In the rows, zero is written as 128.
Each path below is one point turned by a fixed rotation once a step. After each direction that follows a path, write how fast that rotation turns it, in degrees per step (0 if it stays still).
Each turn is a multiple of 5 degrees from 10 to 175, or 0.
Each row of a path follows its step; steps can be skipped.

step 0: [138 136 131 123 116 115 126 129 125 125 129 138 128 117 133 122 131 137
 128 120 140 135 125 113 131 127 134 136 140 127 122 132 137 128 130 130
 128 128 132 126 118 125 119 129 133 119 130 128 130 123]
step 1: [122 122 137 137 127 129 120 125 129 137 124 125 132 122 131 138 131 123
 123 141 122 123 119 123 137 131 121 120 135 129 122 128 126 124 125 130
 132 114 133 136 138 118 127 130 136 113 131 135 127 134]
step 2: [127 121 129 121 116 126 132 134 138 132 131 132 112 125 141 131 115 129
 124 120 140 122 128 126 126 132 125 129 131 131 141 136 126 115 122 128
 140 127 123 129 132 126 129 127 127 136 130 121 123 126]
step 3: [132 135 130 119 121 113 130 128 129 133 130 125 125 122 122 135 120 124
 128 129 116 131 114 126 129 129 130 118 122 113 128 132 128 142 125 129
 120 125 129 137 127 133 119 124 134 127 121 122 119 132]
step 4: [123 124 128 121 133 125 128 134 131 124 129 142 131 135 147 127 142 130
 121 129 132 124 127 118 135 125 133 116 124 123 129 129 124 135 132 122
 140 122 136 124 125 132 131 124 126 119 135 119 130 123]
step 5: [125 124 134 130 123 136 127 132 132 145 130 134 116 122 125 120 128 134
 117 127 126 123 124 124 133 129 123 133 132 139 122 119 133 135 133 124
 117 124 137 142 133 131 119 123 127 140 128 127 125 129]
step 6: [126 125 123 130 130 125 135 130 138 129 134 140 123 135 126 142 115 128
 117 139 120 125 122 143 128 117 135 124 132 126 122 127 131 127 119 125
 135 124 119 127 121 126 135 127 126 129 127 123 137 126]
step 7: [132 126 135 119 130 130 140 121 126 123 127 137 127 132 128 121 125 128
 129 120 130 131 123 119 143 125 130 136 130 129 129 138 125 137 121 113
 120 128 122 124 118 130 124 124 131 131 130 136 113 128]
step 8: [125 122 123 127 134 121 124 127 123 128 136 134 135 127 129 124 125 119
 126 136 124 127 118 123 127 136 135 124 143 133 111 123 135 123 138 128
 125 125 130 124 132 130 127 114 135 117 121 125 129 116]
step 9: [117 117 129 129 128 123 133 126 128 137 117 136 123 132 123 122 135 135
 130 127 124 121 132 124 129 122 125 129 138 136 132 141 135 124 129 125
 139 127 122 136 130 106 132 126 128 131 133 125 123 133]
step 10: [128 128 133 126 121 120 134 141 129 132 138 126 125 127 120 136 118 122
 129 125 123 129 126 125 132 147 130 139 123 131 130 121 140 127 117 123
 128 121 122 129 124 124 128 135 126 121 119 124 124 119]
step 11: [134 127 132 134 123 117 126 126 120 128 122 141 134 125 139 125 124 137
 132 131 130 134 115 121 126 128 140 115 124 130 126 129 126 132 123 135
 133 129 119 124 117 124 129 131 137 122 135 124 120 137]
Directions:
[131 126 126 127 127 127 130 124 126 126 129 128 127 130 127 128 128 127
 130 129 126 127 132 126 126 129 129 124 128 130 131 130 129 130 131 128
 130 128 130 128 128 131 125 125 127 127 126 130 128 128] => 80
[129 127 131 126 127 126 129 126 128 125 127 126 128 129 129 129 129 124
 128 128 129 127 129 126 127 128 128 130 129 130 126 129 130 125 130 130
 125 125 127 127 126 122 130 129 132 129 126 129 129 129] => 40
[127 127 130 132 130 127 127 126 130 127 127 127 128 127 127 125 131 133
 127 128 128 124 127 125 128 128 129 129 128 126 128 130 129 128 131 128
 127 126 130 130 130 128 130 127 127 126 126 129 132 124] => 90
[126 128 125 127 129 130 131 128 126 127 130 127 127 130 130 128 127 128
 127 133 130 132 126 129 129 131 130 127 126 128 128 128 128 129 128 129
 129 125 126 129 132 126 129 129 129 127 128 127 133 125] => 160
